array([[ 3.48, -4.40, -2.01],
       [-2.18, -4.06, -1.12],
       [-1.84, -0.52, -5.25],
       [-4.47, -0.99, -3.26],
       [ 2.94, -2.06, -4.63],
       [-4.69, -0.65, -3.46],
       [ 3.62, -4.35, -1.87],
       [-3.53, -3.11, -2.16],
       [-4.15,  0.01, -3.38],
       [ 2.50, -2.30, -4.15]])
:
array([[ 3.62, -4.35, -1.87],
       [ 3.48, -4.40, -2.01],
       [ 2.94, -2.06, -4.63],
       [ 2.50, -2.30, -4.15],
       [-1.84, -0.52, -5.25],
       [-2.18, -4.06, -1.12],
       [-3.53, -3.11, -2.16],
       [-4.15,  0.01, -3.38],
       [-4.47, -0.99, -3.26],
       [-4.69, -0.65, -3.46]])

array([[-0.87,  0.19, -0.02,  0.71, -5.39,  1.31,  0.08,  0.42, -0.22,
        -0.92,  0.13, -0.07, -3.00,  0.11],
       [-0.25,  0.20, -0.01,  0.29, -0.88,  1.43, -0.02,  2.94,  0.23,
        -0.87,  0.05, -0.43, -2.39,  0.08],
       [ 0.23,  0.08,  0.00, -0.09,  1.74,  0.51, -0.06,  2.55,  0.33,
        -0.30, -0.02, -0.32, -0.67,  0.01]])
:
array([[ 0.23,  0.08,  0.00, -0.09,  1.74,  0.51, -0.06,  2.55,  0.33,
        -0.30, -0.02, -0.32, -0.67,  0.01],
       [-0.25,  0.20, -0.01,  0.29, -0.88,  1.43, -0.02,  2.94,  0.23,
        -0.87,  0.05, -0.43, -2.39,  0.08],
       [-0.87,  0.19, -0.02,  0.71, -5.39,  1.31,  0.08,  0.42, -0.22,
        -0.92,  0.13, -0.07, -3.00,  0.11]])

array([[-3.89,  5.25,  3.40,  0.79,  2.93,  1.64, -0.75],
       [-1.26, -1.69, -2.37, -1.39, -0.40,  0.47,  2.46],
       [-2.11, -2.78, -3.54, -0.06,  1.78, -2.15, -0.34],
       [-1.72, -6.08, -1.76, -0.16, -0.64,  0.38, -1.20]])
:
array([[-1.26, -1.69, -2.37, -1.39, -0.40,  0.47,  2.46],
       [-1.72, -6.08, -1.76, -0.16, -0.64,  0.38, -1.20],
       [-2.11, -2.78, -3.54, -0.06,  1.78, -2.15, -0.34],
       [-3.89,  5.25,  3.40,  0.79,  2.93,  1.64, -0.75]])

array([[-3.04,  4.42, -0.66, -4.02, -6.55, -0.49,  2.00],
       [ 0.28,  0.30, -0.74, -0.44, -1.97, -1.21,  1.50]])
:
array([[ 0.28,  0.30, -0.74, -0.44, -1.97, -1.21,  1.50],
       [-3.04,  4.42, -0.66, -4.02, -6.55, -0.49,  2.00]])

array([[ 4.57,  1.17, -2.57, -2.24,  2.81,  5.38, -1.19],
       [ 2.87,  0.76, -2.10, -2.40,  2.72,  4.78, -1.19],
       [ 5.84,  1.41, -2.60, -1.84,  2.10,  5.33, -1.19],
       [ 3.92,  1.03, -2.45, -2.34,  2.91,  5.22, -1.19],
       [ 5.24,  1.31, -2.63, -2.08,  2.54,  5.43, -1.19],
       [ 6.48,  1.47, -2.26, -1.21,  0.92,  4.60, -1.19],
       [ 6.28,  1.47, -2.47, -1.55,  1.53,  5.05, -1.19],
       [ 6.41,  1.43, -1.99, -0.88,  0.36,  4.05, -1.19],
       [ 3.35,  0.88, -2.28, -2.39,  2.86,  5.01, -1.19]])
:
array([[ 6.48,  1.47, -2.26, -1.21,  0.92,  4.60, -1.19],
       [ 6.41,  1.43, -1.99, -0.88,  0.36,  4.05, -1.19],
       [ 6.28,  1.47, -2.47, -1.55,  1.53,  5.05, -1.19],
       [ 5.84,  1.41, -2.60, -1.84,  2.10,  5.33, -1.19],
       [ 5.24,  1.31, -2.63, -2.08,  2.54,  5.43, -1.19],
       [ 4.57,  1.17, -2.57, -2.24,  2.81,  5.38, -1.19],
       [ 3.92,  1.03, -2.45, -2.34,  2.91,  5.22, -1.19],
       [ 3.35,  0.88, -2.28, -2.39,  2.86,  5.01, -1.19],
       [ 2.87,  0.76, -2.10, -2.40,  2.72,  4.78, -1.19]])

array([[ 4.78,  3.57,  3.09, -2.89, -4.32,  3.65],
       [-0.04, -0.61, -5.20,  2.35,  0.73, -0.91],
       [ 2.16,  3.86, -3.46,  1.94, -1.54,  3.97],
       [-1.48, -1.37, -3.70,  2.71, -0.45, -1.46],
       [-1.82, -1.35, -1.87,  3.44, -5.54, -1.57],
       [ 4.41,  4.36, -4.17, -1.79,  2.99,  3.98],
       [ 3.68,  5.10,  1.93, -4.34,  0.87,  3.28],
       [ 0.53,  1.20, -1.99,  2.01, -1.22,  1.01],
       [-0.77, -1.12,  1.61,  1.14, -2.31, -1.15]])
:
array([[ 4.78,  3.57,  3.09, -2.89, -4.32,  3.65],
       [ 4.41,  4.36, -4.17, -1.79,  2.99,  3.98],
       [ 3.68,  5.10,  1.93, -4.34,  0.87,  3.28],
       [ 2.16,  3.86, -3.46,  1.94, -1.54,  3.97],
       [ 0.53,  1.20, -1.99,  2.01, -1.22,  1.01],
       [-0.04, -0.61, -5.20,  2.35,  0.73, -0.91],
       [-0.77, -1.12,  1.61,  1.14, -2.31, -1.15],
       [-1.48, -1.37, -3.70,  2.71, -0.45, -1.46],
       [-1.82, -1.35, -1.87,  3.44, -5.54, -1.57]])

array([[-1.79, -1.41, -0.20,  0.71],
       [-4.97, -5.96, -2.33, -2.14],
       [ 2.58,  4.81,  3.06,  1.65],
       [-1.96, -5.05, -2.87, -2.60],
       [ 0.68, -0.31, -0.37, -0.43],
       [-0.69, -2.08, -1.06, -0.62],
       [ 1.85,  2.91,  1.50,  0.53],
       [ 0.28,  1.38,  1.05,  0.52]])
:
array([[ 2.58,  4.81,  3.06,  1.65],
       [ 1.85,  2.91,  1.50,  0.53],
       [ 0.68, -0.31, -0.37, -0.43],
       [ 0.28,  1.38,  1.05,  0.52],
       [-0.69, -2.08, -1.06, -0.62],
       [-1.79, -1.41, -0.20,  0.71],
       [-1.96, -5.05, -2.87, -2.60],
       [-4.97, -5.96, -2.33, -2.14]])
